(in the rows, 128 means zero)
Rotation paths and how fast each direction turns (degrees per step):
Each turn is a multiple of 5 degrees from 10 to 175, or 0.
Each row of a path follows its step; steps can be skipped.

step 0: [128 126 128 137 115 130 132 116 126 129 134 133 127 129 134 124 131 135
 123 122 130 138 139 141 111 136 126 128 121 113 121 134 124 124 125 123
 134 129 118 127 135]
step 3: [131 130 124 137 127 145 126 106 123 124 124 134 124 123 124 141 125 132
 126 136 131 129 127 136 117 127 131 133 122 124 128 139 111 132 126 132
 123 128 127 131 128]
step 4: [133 139 133 136 120 121 123 129 125 123 118 123 128 130 125 125 127 129
 128 120 106 133 134 122 126 132 140 126 117 127 128 118 127 145 124 122
 126 121 130 135 127]
step 5: [129 132 125 129 125 142 128 108 126 140 122 140 122 125 123 112 131 133
 125 116 133 131 126 129 127 123 131 123 131 118 125 136 128 125 120 124
 136 122 131 130 123]
step 6: [133 128 130 129 127 139 119 131 121 116 130 122 127 126 119 140 131 127
 141 126 132 133 137 124 122 137 129 130 111 113 126 130 123 136 122 118
 121 119 128 131 129]
step 7: [126 137 122 130 119 130 121 127 124 124 131 133 133 122 120 113 137 125
 113 122 118 137 121 135 120 124 136 117 132 129 127 131 129 143 131 119
 132 123 119 126 127]
step 8: [135 133 128 142 130 132 123 124 117 127 124 136 119 129 130 134 129 126
 123 124 141 132 143 124 118 127 132 133 134 118 126 128 116 122 114 123
 139 122 131 128 135]
step 10: [128 140 115 133 121 135 113 127 121 131 116 135 123 144 121 127 126 122
 120 122 126 125 124 129 124 118 129 128 133 129 128 139 128 136 119 122
 130 130 130 140 135]
step 11: [129 134 132 132 122 133 127 120 122 133 128 121 128 121 141 130 123 135
 134 129 130 140 136 132 117 126 136 120 120 117 121 124 109 123 124 118
 126 128 126 140 121]
step 13: [141 138 135 131 118 137 123 124 123 136 125 128 126 130 132 122 128 121
 128 111 134 129 137 135 127 123 137 124 119 130 130 119 132 136 113 117
 129 123 135 132 130]
step 14: [125 128 128 125 129 139 132 119 118 125 116 129 117 118 117 129 133 134
 125 123 133 138 122 135 124 138 125 121 122 110 121 136 116 131 132 127
 131 124 120 129 125]
Directions:
[126 131 133 131 130 127 126 131 129 127 129 124 129 127 127 127 126 127
 130 127 128 126 131 130 129 129 128 125 125 128 131 125 126 126 127 126
 128 129 128 130 127]  155
[128 133 127 130 125 126 128 132 128 130 124 127 126 126 127 127 129 131
 129 128 129 129 125 130 131 125 130 130 131 131 128 126 130 129 126 124
 127 127 129 127 130]  125
[125 129 125 129 128 125 126 132 127 125 132 129 130 127 130 127 129 125
 128 129 128 130 129 128 126 127 125 129 131 126 128 130 129 125 126 127
 131 129 126 129 132]  40
[133 127 127 126 130 126 128 130 126 128 128 127 126 130 130 130 129 125
 131 128 127 128 134 125 127 127 130 129 127 130 124 127 129 129 127 124
 125 129 128 128 130]  160

step 0: [123 136 131 126 129 126 126 138 130 129 139 127 117 133 126 128 134 144
 137 130 128 132 138 120 134 127 128 139 149 134 122 137 127 131 127 128
 127 130 127 129 123]
step 2: [138 120 120 137 129 124 118 129 118 119 139 131 118 126 126 138 133 136
 122 131 126 130 129 123 120 123 116 135 131 131 128 140 132 137 130 127
 134 128 124 121 123]
step 3: [130 138 140 128 127 138 136 128 119 132 129 139 133 131 118 135 127 135
 135 132 134 133 138 129 123 128 132 121 138 120 124 136 126 127 120 137
 130 125 116 132 126]
step 4: [135 119 129 135 127 136 128 134 130 107 131 128 126 138 130 127 133 127
 139 128 121 130 133 117 132 139 127 133 131 121 135 128 139 128 128 127
 138 134 131 130 121]
step 5: [129 121 134 134 135 132 130 130 118 129 142 134 125 126 127 118 121 122
 117 131 120 124 128 128 124 124 124 127 141 117 114 136 123 131 130 135
 124 125 123 127 119]
step 6: [127 132 132 126 124 126 123 133 121 115 123 127 127 143 124 132 129 133
 137 127 118 130 135 123 128 128 120 119 133 132 140 141 120 127 120 131
 117 138 121 125 126]
step 7: [130 129 128 127 132 137 136 141 130 125 138 124 111 123 134 128 119 131
 124 129 135 130 131 116 131 130 127 123 133 114 128 129 136 140 122 132
 131 136 123 135 129]
step 9: [125 128 133 122 130 125 121 129 120 122 134 135 124 133 134 137 126 131
 130 142 135 143 131 124 129 127 120 132 127 119 128 131 120 133 122 146
 131 136 133 132 121]
step 10: [142 132 123 128 133 138 127 134 119 118 121 127 125 128 120 130 132 126
 129 122 125 131 135 117 139 134 134 119 131 129 115 132 126 135 133 126
 129 129 118 137 120]
step 13: [144 138 125 130 129 131 128 131 127 110 138 123 113 137 120 137 121 134
 126 126 126 125 132 131 122 123 133 130 127 127 128 129 132 127 132 140
 126 133 121 124 124]
step 15: [125 133 133 136 129 129 124 128 127 115 131 135 130 136 131 132 131 136
 135 133 135 119 119 113 128 139 130 128 136 121 129 129 124 130 132 140
 130 125 122 118 117]
Directions:
[130 127 129 132 127 129 130 126 127 128 131 128 129 128 125 131 129 130
 128 123 122 129 128 130 126 131 128 130 127 125 127 127 128 124 126 129
 130 127 128 129 129]  40
[131 129 130 126 129 128 127 126 131 128 130 127 128 126 125 126 125 131
 133 127 128 129 128 126 130 125 129 125 127 130 127 130 131 125 128 129
 130 132 128 131 129]  110
[128 129 131 127 130 129 129 127 125 123 127 127 126 125 127 131 129 126
 125 125 129 132 127 130 126 124 127 125 127 132 128 129 126 128 125 128
 127 128 130 125 126]  100
[132 128 128 126 122 127 123 132 124 131 126 125 128 128 128 128 127 129
 127 127 128 128 127 127 124 128 127 125 126 129 128 129 128 129 128 129
 128 128 125 130 128]  95

step 0: [117 126 127 126 139 137 124 119 134 117 119 134 130 133 131 129 134 114
 127 137 123 122 131 123 125 136 130 122 125 142 136 114 127 136 135 137
 130 131 122 134 120]
step 1: [114 125 138 123 132 119 133 120 132 123 128 122 135 121 133 131 124 123
 120 135 111 120 129 126 114 127 128 132 129 130 125 124 114 130 135 134
 127 132 116 124 117]
step 2: [122 132 139 121 139 137 127 126 132 131 127 111 137 122 128 134 125 122
 141 128 124 128 126 127 136 125 128 127 125 133 124 129 121 134 144 140
 129 123 119 137 116]
step 3: [117 125 138 129 128 123 135 120 119 119 116 123 127 128 124 131 126 119
 139 123 119 131 136 134 130 121 125 115 122 132 134 129 113 134 135 133
 129 139 133 135 123]
step 5: [129 129 127 128 131 131 132 125 131 124 125 131 133 130 145 143 131 128
 132 132 124 131 133 128 121 118 124 116 122 148 133 118 126 125 145 135
 126 135 121 132 126]
step 6: [111 125 128 137 133 120 128 116 132 125 134 125 125 130 135 132 125 136
 127 137 121 139 134 124 117 121 123 122 135 126 125 126 124 133 141 142
 129 125 126 137 118]
step 8: [115 121 133 127 117 121 134 124 135 130 112 127 126 128 121 137 126 118
 140 133 121 137 133 134 121 117 141 125 128 133 124 126 122 127 137 137
 127 125 122 127 132]
step 9: [109 128 129 125 121 139 114 128 140 122 130 122 130 125 126 140 124 122
 138 140 125 136 136 131 126 136 129 115 132 137 132 122 124 135 128 130
 118 129 126 131 126]
step 11: [115 129 126 117 125 135 124 124 141 127 128 120 125 118 131 133 114 134
 130 128 125 128 128 130 122 118 122 127 133 126 124 129 127 132 151 138
 133 127 134 139 132]
step 13: [118 125 125 128 121 131 132 119 142 135 113 128 113 133 115 132 127 123
 127 137 113 123 132 126 116 123 119 130 132 130 134 120 126 134 135 132
 127 133 123 130 125]
step 15: [119 120 127 133 132 132 130 119 126 138 125 119 125 130 118 134 129 133
 125 141 126 139 131 136 133 123 119 123 124 137 123 130 109 127 143 127
 122 123 127 135 120]
Directions:
[129 127 126 133 126 129 131 125 128 130 129 128 129 130 131 131 130 131
 129 128 125 131 127 127 130 123 128 128 126 128 131 130 129 129 126 126
 126 126 129 129 126]  35
[131 127 129 129 128 126 127 131 126 123 127 129 132 128 130 129 126 130
 129 127 128 124 128 130 126 128 128 128 127 130 133 128 124 128 127 129
 124 129 131 126 129]  160
[126 129 128 128 129 124 131 128 125 131 128 130 127 126 130 126 130 125
 127 130 128 127 132 127 128 124 127 129 130 127 126 127 123 127 127 127
 124 127 129 128 132]  155
